In the data rows, 50 means zero.
Here are some points:
[39, 43, 86, 80, 67, 36, 37, 57, 88, 86, 52, 44, 49, 64, 73, 50, 60, 62, 50, 91, 84, 87, 55, 44, 57, 81, 71, 81, 77, 65]
[38, 44, 82, 77, 64, 35, 35, 56, 83, 81, 64, 43, 62, 62, 70, 49, 57, 59, 48, 85, 80, 83, 52, 42, 55, 75, 67, 74, 71, 62]
[51, 41, 77, 72, 58, 34, 35, 53, 77, 76, 61, 41, 57, 59, 66, 47, 55, 56, 46, 81, 74, 78, 50, 42, 68, 69, 62, 70, 67, 60]
[63, 41, 72, 68, 56, 34, 33, 51, 72, 72, 59, 38, 54, 57, 63, 46, 52, 55, 45, 76, 84, 74, 47, 41, 63, 65, 61, 64, 64, 57]
[60, 54, 68, 64, 54, 32, 33, 50, 68, 69, 57, 39, 52, 55, 59, 45, 50, 54, 43, 73, 79, 71, 45, 40, 61, 75, 58, 59, 60, 57]
[55, 50, 66, 61, 51, 33, 47, 48, 64, 65, 55, 37, 51, 53, 58, 42, 47, 52, 41, 68, 75, 67, 43, 39, 59, 71, 56, 55, 72, 54]
[53, 49, 61, 72, 48, 31, 45, 47, 60, 61, 53, 51, 49, 51, 54, 41, 46, 49, 39, 65, 70, 64, 42, 39, 58, 66, 53, 50, 67, 53]
[50, 47, 60, 69, 47, 45, 42, 45, 57, 60, 52, 48, 45, 49, 52, 40, 57, 48, 39, 62, 66, 61, 40, 38, 56, 62, 53, 48, 63, 51]
[48, 45, 56, 65, 45, 43, 41, 44, 52, 56, 51, 47, 45, 50, 50, 39, 55, 47, 38, 59, 62, 73, 54, 38, 53, 58, 51, 45, 61, 50]
[46, 58, 69, 61, 43, 42, 40, 44, 50, 54, 50, 46, 44, 48, 49, 38, 53, 47, 37, 56, 58, 71, 51, 36, 51, 53, 62, 41, 57, 49]
[42, 56, 66, 59, 43, 41, 39, 56, 47, 50, 48, 43, 42, 46, 46, 36, 50, 46, 35, 54, 56, 66, 49, 37, 49, 50, 61, 37, 54, 47]
[41, 54, 62, 57, 55, 38, 52, 55, 45, 48, 48, 42, 54, 45, 45, 37, 48, 45, 49, 51, 52, 65, 47, 35, 49, 48, 58, 50, 51, 46]
[40, 51, 59, 54, 52, 38, 49, 52, 43, 47, 47, 40, 52, 44, 44, 37, 46, 58, 48, 50, 64, 61, 44, 36, 47, 46, 55, 47, 48, 45]
[37, 49, 56, 52, 50, 37, 47, 52, 39, 45, 45, 38, 51, 44, 42, 36, 44, 55, 46, 49, 61, 59, 58, 34, 46, 56, 54, 43, 48, 44]
[37, 47, 53, 64, 46, 37, 46, 49, 38, 44, 44, 38, 49, 43, 42, 35, 43, 54, 44, 48, 57, 57, 55, 34, 46, 53, 51, 55, 45, 43]
[36, 44, 52, 60, 44, 34, 43, 48, 51, 42, 44, 37, 46, 42, 39, 34, 42, 54, 42, 46, 55, 54, 51, 33, 43, 50, 50, 65, 43, 42]
[34, 57, 49, 59, 43, 35, 42, 45, 48, 41, 44, 36, 44, 42, 39, 33, 40, 51, 40, 44, 51, 51, 49, 34, 44, 61, 48, 59, 42, 42]
[47, 84, 31, 29, 30, 39, 68, 48, 67, 50, 48, 49, 40, 46, 38, 54, 25, 82, 29, 48, 69, 64, 31, 98, 37, 76, 56, 23, 79, 46]
[44, 80, 32, 28, 29, 38, 63, 46, 64, 49, 47, 46, 38, 46, 37, 52, 25, 79, 42, 47, 64, 61, 32, 93, 37, 84, 53, 21, 75, 44]
[42, 90, 32, 28, 30, 37, 59, 44, 60, 47, 45, 44, 38, 44, 36, 50, 25, 74, 41, 45, 61, 58, 30, 88, 35, 93, 51, 21, 71, 43]
[55, 84, 31, 28, 28, 36, 57, 45, 56, 44, 45, 41, 36, 44, 36, 49, 25, 70, 40, 45, 73, 56, 29, 82, 36, 85, 49, 19, 67, 42]
[51, 79, 31, 29, 28, 36, 53, 42, 53, 43, 44, 41, 35, 42, 34, 47, 25, 66, 37, 57, 69, 54, 29, 79, 36, 80, 48, 19, 63, 43]
[49, 75, 30, 28, 28, 34, 50, 42, 50, 42, 43, 39, 36, 43, 33, 46, 24, 65, 51, 55, 65, 53, 29, 75, 36, 89, 46, 17, 60, 42]
[47, 70, 30, 28, 29, 34, 49, 41, 47, 41, 43, 38, 35, 41, 34, 43, 25, 77, 49, 53, 76, 52, 29, 71, 35, 82, 45, 18, 56, 41]
[46, 67, 30, 28, 28, 46, 47, 41, 46, 39, 42, 37, 34, 41, 32, 43, 39, 74, 47, 50, 71, 49, 27, 68, 35, 76, 44, 17, 53, 41]
[43, 64, 30, 28, 26, 46, 44, 39, 43, 39, 42, 51, 33, 40, 33, 55, 39, 69, 45, 48, 66, 48, 29, 64, 35, 86, 43, 16, 51, 40]
[40, 60, 29, 28, 27, 58, 44, 39, 41, 38, 41, 48, 33, 40, 46, 53, 36, 67, 44, 48, 61, 46, 40, 61, 35, 81, 43, 14, 49, 40]
[39, 57, 29, 27, 27, 56, 41, 38, 40, 36, 55, 46, 32, 55, 46, 50, 36, 63, 42, 45, 59, 44, 40, 58, 36, 75, 41, 27, 47, 39]
[38, 54, 30, 28, 42, 53, 54, 38, 37, 36, 52, 44, 45, 51, 44, 49, 35, 61, 55, 45, 56, 44, 39, 57, 34, 70, 40, 40, 44, 38]
[36, 52, 30, 42, 38, 50, 52, 38, 35, 35, 52, 57, 45, 49, 42, 47, 33, 58, 52, 43, 53, 43, 37, 53, 34, 64, 40, 39, 42, 39]
[35, 50, 30, 40, 37, 47, 49, 37, 35, 34, 64, 54, 56, 50, 41, 46, 32, 56, 50, 42, 49, 42, 36, 52, 35, 61, 38, 36, 41, 38]
[33, 48, 28, 40, 37, 46, 61, 50, 32, 48, 61, 52, 54, 48, 40, 43, 32, 55, 48, 40, 47, 41, 36, 64, 34, 58, 38, 34, 40, 37]
[33, 47, 29, 38, 35, 44, 59, 49, 32, 45, 59, 50, 51, 47, 39, 42, 31, 53, 59, 41, 47, 41, 35, 62, 33, 67, 37, 32, 39, 37]
[31, 46, 29, 37, 35, 43, 55, 61, 31, 44, 57, 48, 50, 46, 37, 40, 31, 51, 57, 39, 44, 39, 33, 58, 33, 63, 35, 30, 37, 38]
[48, 58, 43, 74, 85, 44, 48, 79, 95, 91, 38, 77, 58, 41, 81, 28, 80, 47, 60, 45, 50, 56, 83, 51, 38, 56, 70, 69, 68, 67]
[46, 55, 42, 70, 79, 41, 45, 74, 99, 86, 37, 72, 55, 40, 77, 29, 77, 45, 58, 43, 47, 53, 78, 49, 39, 52, 66, 78, 64, 64]
[44, 53, 41, 68, 74, 41, 44, 71, 95, 80, 38, 68, 52, 40, 73, 28, 72, 43, 54, 43, 45, 66, 87, 48, 37, 49, 64, 73, 61, 63]
16 more points follow, each with its number after it:
[41, 50, 39, 63, 85, 40, 56, 67, 90, 76, 38, 64, 65, 38, 69, 29, 69, 43, 66, 41, 43, 63, 83, 45, 37, 46, 60, 81, 58, 61] 0
[40, 48, 39, 74, 80, 37, 54, 65, 83, 73, 38, 62, 61, 39, 65, 28, 64, 42, 63, 40, 42, 61, 76, 45, 36, 44, 59, 90, 55, 58] 1
[39, 47, 38, 71, 74, 36, 51, 62, 76, 68, 38, 58, 58, 39, 62, 28, 61, 41, 75, 40, 40, 58, 72, 44, 36, 55, 57, 84, 53, 57] 2
[37, 45, 37, 68, 71, 36, 63, 74, 72, 79, 38, 55, 55, 39, 61, 28, 58, 40, 69, 40, 38, 56, 69, 56, 36, 52, 54, 77, 50, 55] 3
[50, 44, 37, 64, 66, 34, 60, 71, 68, 74, 37, 53, 53, 38, 56, 27, 55, 41, 66, 38, 37, 54, 65, 54, 50, 49, 53, 71, 48, 53] 4
[47, 42, 35, 61, 63, 33, 57, 66, 63, 71, 37, 65, 52, 37, 54, 42, 53, 39, 63, 37, 35, 52, 60, 52, 48, 60, 50, 65, 45, 50] 5
[45, 40, 34, 57, 60, 33, 69, 64, 61, 68, 36, 61, 50, 38, 53, 39, 50, 40, 60, 37, 34, 50, 57, 51, 47, 57, 48, 60, 56, 50] 6
[44, 39, 35, 56, 56, 32, 64, 61, 55, 63, 37, 59, 46, 38, 49, 40, 48, 39, 56, 37, 33, 63, 68, 49, 45, 53, 47, 56, 55, 48] 7
[41, 38, 34, 52, 54, 32, 61, 73, 52, 60, 37, 56, 46, 37, 48, 38, 45, 38, 53, 35, 32, 61, 66, 48, 44, 49, 47, 51, 53, 47] 8
[39, 37, 34, 63, 50, 32, 58, 71, 50, 58, 36, 54, 43, 37, 47, 38, 44, 38, 51, 35, 31, 58, 62, 46, 45, 47, 44, 62, 50, 45] 9
[37, 37, 33, 63, 49, 31, 56, 65, 47, 54, 35, 52, 42, 35, 47, 36, 43, 37, 63, 35, 30, 56, 60, 45, 42, 59, 44, 59, 46, 45] 10
[36, 36, 32, 58, 46, 32, 67, 78, 45, 67, 36, 49, 42, 36, 43, 36, 40, 37, 60, 33, 30, 53, 56, 58, 41, 54, 43, 53, 45, 44] 11
[49, 35, 31, 56, 45, 30, 63, 73, 43, 63, 36, 46, 39, 37, 43, 34, 40, 36, 58, 34, 29, 52, 53, 56, 55, 52, 42, 50, 44, 44] 12
[47, 35, 32, 53, 42, 29, 60, 69, 40, 60, 36, 59, 38, 36, 40, 48, 38, 37, 54, 32, 28, 51, 50, 53, 53, 61, 40, 46, 42, 42] 13
[47, 87, 69, 70, 58, 44, 33, 89, 38, 47, 39, 83, 59, 55, 30, 99, 62, 46, 51, 71, 82, 58, 58, 30, 59, 29, 54, 29, 46, 82] 14
[45, 82, 65, 67, 54, 43, 47, 85, 35, 44, 39, 79, 55, 53, 31, 94, 58, 45, 49, 68, 78, 57, 53, 31, 57, 28, 52, 28, 60, 79] 15
Which three of these numbered points are nearest to each point below, looking only along the 5 directions in which the first points spread most? Their numbers follow each, nearest first.
[63, 39, 81, 80, 78, 57, 53, 48, 79, 33, 35, 47, 61, 53, 71, 48, 79, 67, 40, 43, 60, 43, 65, 48, 35, 53, 78, 67, 58, 53] > 14 15 2
[47, 56, 37, 53, 36, 29, 55, 57, 24, 44, 36, 60, 40, 39, 29, 67, 35, 37, 52, 40, 36, 51, 45, 42, 59, 72, 37, 33, 41, 46] > 13 12 10
[65, 36, 67, 68, 65, 63, 46, 43, 77, 31, 36, 41, 54, 50, 61, 42, 80, 60, 36, 40, 51, 41, 55, 43, 47, 45, 68, 67, 49, 49] > 14 15 7
[49, 32, 67, 90, 81, 63, 42, 44, 30, 41, 75, 80, 75, 51, 73, 90, 64, 40, 68, 78, 33, 78, 43, 83, 80, 71, 41, 70, 41, 92] > 5 14 2
[42, 78, 61, 62, 51, 40, 45, 79, 34, 44, 39, 73, 54, 52, 30, 89, 56, 46, 46, 66, 74, 69, 65, 31, 55, 28, 50, 26, 56, 74] > 15 14 7
[53, 43, 44, 31, 68, 65, 62, 43, 55, 51, 54, 42, 69, 54, 46, 32, 56, 50, 53, 34, 38, 33, 30, 42, 48, 27, 40, 62, 70, 43] > 10 12 13
[55, 46, 45, 31, 56, 69, 66, 46, 58, 54, 55, 44, 72, 56, 47, 33, 59, 51, 56, 34, 39, 33, 30, 43, 50, 29, 39, 66, 61, 44] > 10 12 13
[35, 61, 39, 57, 39, 30, 60, 62, 23, 47, 36, 51, 42, 42, 27, 56, 35, 37, 59, 42, 39, 55, 47, 45, 49, 65, 38, 37, 43, 48] > 13 12 10
[56, 52, 53, 32, 51, 70, 64, 50, 55, 65, 64, 53, 72, 63, 57, 34, 56, 58, 49, 36, 31, 34, 32, 47, 57, 34, 45, 52, 77, 48] > 12 6 13
[50, 65, 64, 32, 30, 90, 67, 58, 54, 82, 77, 62, 76, 77, 68, 36, 69, 69, 45, 40, 35, 35, 34, 55, 47, 43, 50, 39, 81, 55] > 6 5 7
[41, 73, 59, 59, 62, 40, 57, 76, 32, 42, 38, 69, 66, 50, 29, 85, 52, 43, 60, 62, 68, 65, 62, 31, 53, 27, 48, 39, 52, 71] > 15 14 9
[42, 60, 59, 29, 43, 55, 50, 37, 32, 45, 76, 42, 54, 65, 55, 55, 32, 48, 53, 54, 48, 32, 55, 47, 39, 34, 62, 48, 33, 36] > 13 12 10
[63, 65, 62, 31, 36, 46, 49, 40, 42, 63, 66, 39, 26, 69, 60, 61, 25, 60, 56, 75, 72, 33, 62, 59, 45, 32, 63, 40, 42, 38] > 15 14 13
[47, 51, 50, 30, 48, 60, 55, 38, 34, 51, 69, 44, 41, 70, 61, 61, 35, 50, 59, 57, 54, 32, 59, 50, 41, 37, 51, 55, 35, 36] > 13 12 10
[67, 33, 59, 57, 56, 68, 41, 41, 75, 29, 37, 38, 47, 45, 54, 39, 82, 54, 33, 37, 43, 38, 48, 42, 57, 36, 59, 65, 44, 46] > 14 15 10
[48, 72, 50, 60, 50, 35, 48, 62, 29, 36, 36, 56, 53, 44, 30, 66, 44, 40, 60, 52, 55, 57, 50, 31, 61, 48, 43, 39, 44, 61] > 15 13 14
[70, 39, 40, 29, 57, 70, 53, 40, 45, 47, 51, 39, 58, 49, 41, 31, 63, 46, 46, 32, 46, 34, 27, 39, 57, 25, 38, 49, 61, 41] > 13 10 12
[69, 36, 72, 70, 70, 49, 48, 46, 81, 33, 35, 44, 55, 51, 64, 44, 69, 61, 37, 40, 53, 41, 58, 46, 48, 47, 71, 72, 52, 51] > 14 15 7
[49, 52, 52, 30, 32, 64, 42, 37, 35, 52, 72, 48, 28, 74, 64, 63, 36, 51, 46, 61, 56, 33, 63, 51, 40, 38, 53, 45, 37, 36] > 13 15 12
[36, 65, 40, 59, 40, 31, 48, 49, 23, 33, 36, 54, 41, 41, 28, 60, 36, 37, 60, 43, 41, 57, 50, 31, 49, 71, 39, 40, 45, 51] > 13 12 10
